50 stands for zero in the data rows.
Some points, one per row:
{36, 60, 38, 52, 34, 34, 32, 34, 60, 39, 04, 66, 41, 73, 67, 73, 58, 45, 67,
 31, 60, 39, 77, 28}
{50, 30, 63, 70, 53, 39, 42, 46, 69, 27, 53, 72, 52, 54, 61, 53, 41, 45, 40,
 41, 44, 53, 54, 57}
{43, 34, 50, 66, 47, 32, 44, 33, 69, 34, 37, 82, 39, 60, 64, 57, 41, 48, 49,
 33, 40, 38, 64, 50}
{64, 61, 49, 29, 49, 59, 62, 65, 30, 77, 73, 17, 64, 42, 33, 33, 54, 57, 54,
 80, 56, 69, 24, 58}
{66, 56, 48, 29, 51, 53, 65, 60, 33, 79, 80, 24, 58, 43, 32, 25, 45, 62, 54,
 82, 46, 66, 22, 63}
{49, 40, 38, 37, 41, 39, 58, 41, 51, 68, 44, 56, 53, 60, 56, 49, 56, 52, 56,
 58, 50, 47, 43, 59}
{42, 70, 60, 52, 41, 62, 26, 68, 46, 27, 12, 26, 76, 60, 65, 86, 85, 29, 56,
 40, 91, 64, 63, 26}
{66, 48, 72, 58, 59, 58, 49, 68, 47, 41, 83, 32, 65, 39, 39, 35, 41, 51, 39,
 67, 51, 76, 31, 60}
{43, 70, 35, 40, 49, 59, 55, 46, 39, 63, 37, 44, 36, 46, 43, 53, 53, 55, 58,
 44, 49, 33, 60, 37}
{48, 63, 26, 26, 40, 45, 59, 40, 38, 80, 42, 45, 39, 57, 43, 44, 51, 62, 67,
 59, 46, 40, 50, 45}
{58, 16, 64, 69, 50, 28, 47, 42, 74, 32, 65, 79, 54, 58, 61, 41, 33, 50, 40,
 52, 36, 60, 43, 70}
{51, 29, 42, 41, 48, 42, 64, 43, 54, 67, 58, 62, 52, 52, 54, 43, 51, 53, 46,
 57, 42, 44, 38, 69}
{50, 42, 70, 68, 69, 73, 51, 67, 51, 29, 68, 45, 58, 29, 48, 55, 52, 40, 27,
 40, 51, 51, 47, 57}
{53, 34, 56, 71, 64, 43, 56, 38, 62, 39, 79, 79, 25, 38, 40, 28, 14, 62, 38,
 42, 14, 38, 54, 61}
{43, 70, 41, 54, 36, 31, 30, 35, 56, 39, 17, 59, 35, 70, 56, 59, 45, 54, 71,
 39, 53, 47, 74, 24}
{56, 72, 44, 32, 35, 45, 42, 56, 38, 63, 36, 25, 62, 63, 48, 52, 62, 52, 70,
 68, 69, 69, 45, 38}
{39, 40, 43, 61, 55, 47, 54, 34, 61, 45, 43, 80, 28, 46, 54, 53, 39, 53, 44,
 29, 30, 23, 66, 50}
{50, 52, 55, 57, 73, 76, 66, 58, 40, 52, 80, 47, 35, 19, 31, 37, 36, 55, 31,
 42, 31, 35, 48, 56}
{64, 80, 50, 34, 37, 43, 39, 59, 34, 62, 52, 16, 59, 60, 37, 38, 47, 59, 73,
 78, 63, 81, 40, 35}
{65, 35, 81, 74, 74, 66, 54, 69, 53, 28, 99, 46, 56, 22, 34, 28, 27, 51, 22,
 55, 34, 67, 33, 69}
{58, 60, 46, 43, 29, 21, 35, 43, 52, 53, 37, 45, 55, 76, 52, 44, 45, 57, 74,
 68, 57, 74, 49, 40}
{52, 51, 34, 35, 44, 42, 62, 40, 45, 74, 54, 53, 40, 54, 43, 37, 44, 61, 59,
 61, 40, 43, 44, 55}
{50, 66, 29, 31, 36, 37, 52, 37, 42, 74, 37, 46, 38, 63, 44, 43, 47, 62, 73,
 61, 48, 47, 53, 40}
{54, 69, 57, 54, 55, 57, 43, 57, 43, 44, 58, 36, 44, 43, 37, 43, 40, 55, 54,
 51, 48, 57, 53, 38}
{45, 68, 33, 29, 42, 55, 54, 48, 37, 72, 32, 36, 48, 55, 47, 55, 64, 52, 63,
 54, 60, 42, 52, 40}
{40, 65, 46, 65, 43, 36, 29, 34, 60, 29, 20, 69, 29, 64, 56, 61, 39, 53, 63,
 29, 46, 39, 81, 24}
{42, 70, 42, 49, 53, 61, 50, 47, 42, 52, 40, 47, 34, 43, 43, 54, 48, 54, 54,
 37, 46, 33, 65, 34}
{58, 35, 55, 55, 47, 35, 51, 46, 59, 48, 63, 60, 53, 55, 52, 39, 39, 53, 49,
 59, 42, 61, 41, 62}
{43, 77, 46, 52, 61, 71, 50, 53, 37, 48, 45, 41, 30, 34, 35, 52, 45, 54, 50,
 35, 45, 32, 66, 30}
{65, 46, 66, 42, 47, 54, 49, 72, 43, 53, 68, 20, 84, 51, 50, 46, 64, 43, 47,
 77, 70, 86, 23, 62}
10 more points follow, each with its number after it:
{47, 66, 44, 57, 38, 27, 32, 34, 58, 41, 24, 62, 34, 69, 56, 52, 38, 56, 70,
 44, 48, 49, 70, 27} 0
{42, 20, 70, 88, 71, 57, 48, 47, 73, 11, 64, 87, 39, 34, 59, 56, 34, 41, 20,
 18, 30, 32, 64, 60} 1
{35, 62, 53, 67, 52, 57, 32, 48, 56, 21, 20, 59, 42, 52, 60, 76, 57, 39, 50,
 20, 59, 37, 80, 26} 2
{44, 33, 41, 43, 52, 52, 64, 44, 53, 62, 50, 62, 49, 49, 56, 52, 57, 48, 42,
 47, 46, 35, 46, 64} 3
{37, 63, 41, 54, 44, 45, 37, 38, 55, 40, 18, 62, 35, 60, 58, 66, 52, 48, 60,
 29, 53, 34, 75, 28} 4
{47, 18, 51, 66, 56, 34, 56, 31, 72, 41, 60, 92, 34, 51, 58, 41, 29, 55, 38,
 38, 23, 33, 54, 68} 5
{46, 84, 28, 30, 44, 58, 54, 47, 29, 75, 36, 31, 34, 48, 36, 48, 52, 60, 69,
 52, 51, 38, 59, 29} 6
{62, 48, 70, 63, 47, 37, 34, 58, 57, 30, 61, 43, 65, 57, 51, 45, 41, 48, 52,
 61, 56, 80, 42, 50} 7
{45, 20, 78, 96, 64, 44, 33, 46, 82, 00, 54, 88, 46, 45, 66, 61, 34, 37, 25,
 19, 38, 46, 67, 55} 8
{35, 72, 32, 44, 30, 34, 30, 33, 53, 47, 00, 58, 39, 76, 65, 75, 63, 47, 76,
 34, 65, 38, 80, 19} 9
Which of these numbered points is nearest to each point below, looking only along the 5 directions in which the first points spread most? Its number follows each.
{38, 62, 38, 52, 34, 32, 31, 34, 59, 39, 05, 65, 41, 73, 67, 72, 57, 46, 69,
 33, 60, 41, 77, 26} > 9
{31, 51, 67, 80, 70, 80, 38, 61, 57, 08, 34, 58, 47, 31, 61, 82, 63, 29, 27,
 06, 59, 29, 77, 34} > 2
{54, 18, 55, 62, 44, 22, 48, 35, 73, 40, 57, 83, 49, 64, 63, 42, 34, 52, 47,
 52, 35, 54, 47, 68} > 5
{41, 26, 66, 80, 73, 65, 53, 51, 66, 20, 63, 78, 40, 30, 55, 57, 41, 40, 20,
 20, 34, 29, 61, 61} > 1
{38, 54, 37, 48, 44, 45, 46, 37, 54, 51, 24, 63, 38, 60, 60, 63, 55, 49, 58,
 36, 51, 32, 67, 39} > 4
{41, 59, 41, 49, 45, 46, 44, 42, 51, 49, 28, 56, 42, 57, 55, 61, 55, 49, 59,
 39, 53, 40, 64, 37} > 4
{36, 60, 36, 52, 33, 32, 33, 31, 59, 41, 05, 68, 39, 73, 67, 71, 56, 46, 69,
 31, 58, 38, 78, 27} > 9
{53, 28, 55, 62, 53, 37, 53, 40, 65, 42, 63, 75, 43, 51, 53, 39, 33, 54, 42,
 48, 32, 48, 48, 64} > 5
{48, 36, 43, 42, 50, 51, 62, 46, 51, 63, 53, 58, 51, 49, 53, 49, 55, 50, 44,
 51, 47, 41, 43, 64} > 3
{45, 46, 33, 48, 39, 22, 51, 22, 61, 59, 35, 81, 25, 67, 54, 44, 33, 62, 65,
 45, 31, 34, 64, 46} > 0
{31, 76, 36, 52, 41, 49, 33, 38, 50, 38, 00, 56, 34, 63, 62, 79, 63, 44, 67,
 21, 62, 30, 87, 14} > 9
{59, 71, 32, 26, 16, 10, 35, 34, 47, 71, 23, 40, 52, 89, 53, 43, 48, 63, 92,
 78, 62, 75, 49, 34} > 0
{30, 45, 38, 58, 42, 40, 41, 30, 65, 37, 09, 81, 35, 63, 72, 76, 58, 43, 55,
 20, 51, 23, 80, 37} > 4
{65, 35, 69, 62, 43, 27, 37, 53, 63, 33, 64, 53, 67, 63, 55, 41, 39, 50, 52,
 66, 52, 83, 38, 59} > 7
{43, 37, 32, 48, 35, 20, 49, 22, 66, 56, 27, 84, 33, 72, 64, 52, 42, 56, 63,
 43, 38, 34, 63, 50} > 0
{41, 19, 72, 87, 73, 62, 50, 51, 72, 11, 63, 84, 43, 31, 60, 59, 41, 38, 16,
 17, 35, 31, 62, 62} > 1
{42, 37, 36, 61, 48, 28, 52, 20, 66, 49, 44, 92, 19, 58, 54, 43, 25, 61, 55,
 33, 21, 25, 69, 50} > 5
{65, 70, 38, 31, 16, 05, 32, 36, 50, 66, 32, 40, 54, 89, 51, 36, 40, 66, 91,
 83, 59, 85, 45, 36} > 0
{44, 81, 27, 29, 47, 60, 57, 46, 30, 76, 37, 35, 32, 47, 36, 48, 53, 60, 67,
 50, 50, 33, 59, 32} > 6
{46, 22, 81, 99, 67, 45, 32, 48, 82, 00, 58, 89, 43, 43, 64, 59, 29, 39, 25,
 18, 35, 47, 69, 52} > 8
{43, 59, 44, 63, 47, 36, 39, 32, 58, 37, 33, 71, 26, 58, 51, 52, 34, 56, 60,
 33, 38, 37, 74, 33} > 0
{43, 34, 52, 49, 61, 71, 63, 60, 49, 51, 55, 50, 60, 36, 56, 61, 68, 39, 31,
 41, 55, 37, 44, 64} > 3
{42, 24, 70, 84, 63, 52, 40, 50, 73, 09, 49, 80, 50, 44, 65, 66, 47, 36, 27,
 20, 44, 41, 64, 55} > 8
{44, 45, 38, 54, 44, 32, 48, 30, 61, 50, 36, 76, 31, 62, 56, 50, 39, 56, 58,
 40, 37, 35, 64, 46} > 0
{43, 78, 26, 27, 47, 61, 59, 45, 29, 78, 36, 36, 35, 47, 37, 50, 56, 59, 66,
 51, 51, 32, 58, 34} > 6
{47, 42, 44, 44, 57, 60, 65, 50, 47, 63, 60, 54, 47, 39, 47, 47, 53, 51, 41,
 49, 43, 36, 45, 62} > 3
{36, 55, 64, 78, 60, 64, 32, 53, 60, 10, 30, 61, 44, 43, 60, 75, 54, 36, 39,
 16, 56, 37, 78, 31} > 2
{64, 32, 64, 56, 40, 25, 41, 50, 63, 41, 61, 54, 69, 66, 58, 41, 43, 50, 53,
 69, 53, 81, 35, 63} > 7
{63, 33, 65, 56, 44, 33, 43, 55, 60, 42, 64, 49, 70, 60, 56, 42, 46, 49, 49,
 68, 55, 78, 33, 64} > 7
{40, 27, 44, 51, 48, 46, 57, 42, 60, 51, 39, 68, 55, 54, 67, 64, 63, 41, 43,
 40, 52, 37, 51, 62} > 3
{47, 32, 54, 67, 60, 47, 55, 40, 63, 39, 61, 78, 35, 42, 51, 44, 32, 53, 37,
 36, 29, 35, 56, 59} > 5
{49, 28, 76, 77, 59, 53, 39, 59, 69, 13, 55, 63, 64, 46, 64, 62, 52, 35, 29,
 35, 55, 58, 52, 58} > 8
{50, 20, 79, 93, 66, 44, 38, 49, 78, 01, 66, 83, 47, 42, 60, 52, 30, 41, 24,
 27, 34, 51, 60, 59} > 8
{34, 37, 36, 55, 42, 35, 47, 27, 67, 45, 20, 85, 35, 65, 69, 66, 53, 47, 53,
 27, 45, 25, 71, 47} > 4
{50, 39, 37, 39, 51, 48, 68, 41, 48, 72, 60, 60, 42, 47, 48, 39, 45, 57, 48,
 56, 37, 37, 42, 65} > 3
{45, 22, 43, 47, 50, 46, 63, 42, 61, 57, 49, 72, 52, 52, 62, 54, 57, 47, 40,
 46, 44, 36, 45, 70} > 3
{34, 45, 43, 62, 44, 38, 38, 32, 66, 33, 16, 79, 37, 63, 69, 71, 53, 44, 54,
 23, 49, 30, 77, 38} > 4
{55, 49, 71, 70, 57, 53, 38, 60, 55, 24, 60, 48, 55, 44, 48, 51, 43, 46, 41,
 46, 51, 64, 52, 47} > 7
{46, 30, 73, 77, 61, 55, 39, 58, 66, 14, 52, 63, 61, 45, 63, 65, 53, 34, 31,
 32, 54, 54, 56, 55} > 8
{45, 30, 66, 75, 59, 50, 42, 50, 68, 19, 50, 71, 52, 47, 63, 62, 47, 39, 34,
 30, 48, 47, 59, 54} > 8
{36, 43, 31, 44, 37, 36, 49, 30, 59, 55, 16, 72, 43, 69, 68, 67, 61, 47, 59,
 37, 53, 31, 65, 46} > 4
{42, 39, 60, 72, 71, 68, 55, 51, 57, 30, 63, 69, 35, 28, 48, 52, 39, 46, 27,
 24, 33, 28, 62, 54} > 1
{48, 17, 67, 67, 53, 47, 44, 54, 70, 24, 49, 69, 68, 53, 70, 64, 61, 35, 31,
 39, 57, 54, 48, 66} > 8
{42, 45, 67, 75, 58, 59, 36, 56, 62, 15, 37, 59, 54, 45, 63, 70, 56, 34, 37,
 26, 58, 46, 66, 42} > 2
{36, 45, 47, 63, 75, 77, 65, 47, 50, 45, 61, 69, 23, 22, 42, 51, 41, 50, 28,
 21, 27, 10, 65, 52} > 1
{32, 63, 42, 63, 41, 38, 28, 33, 63, 27, 04, 73, 32, 67, 66, 76, 53, 44, 63,
 18, 55, 31, 88, 21} > 4
{41, 90, 33, 24, 44, 76, 51, 62, 21, 72, 24, 11, 55, 47, 43, 68, 80, 45, 65,
 51, 76, 45, 56, 25} > 6
{48, 47, 59, 74, 68, 58, 51, 46, 56, 32, 68, 69, 27, 32, 39, 40, 25, 56, 36,
 31, 25, 34, 62, 48} > 1
{48, 87, 41, 30, 44, 66, 46, 62, 27, 65, 34, 13, 55, 50, 41, 58, 67, 50, 66,
 58, 71, 55, 52, 28} > 6
{64, 28, 61, 55, 34, 13, 37, 44, 69, 41, 55, 61, 68, 75, 63, 41, 41, 51, 58,
 70, 53, 83, 36, 63} > 7
{52, 80, 39, 22, 36, 58, 47, 62, 27, 71, 32, 10, 67, 58, 46, 59, 75, 48, 69,
 68, 78, 65, 43, 35} > 6
{50, 12, 34, 31, 39, 33, 71, 37, 60, 79, 52, 71, 61, 62, 67, 47, 63, 49, 47,
 64, 46, 43, 30, 83} > 3
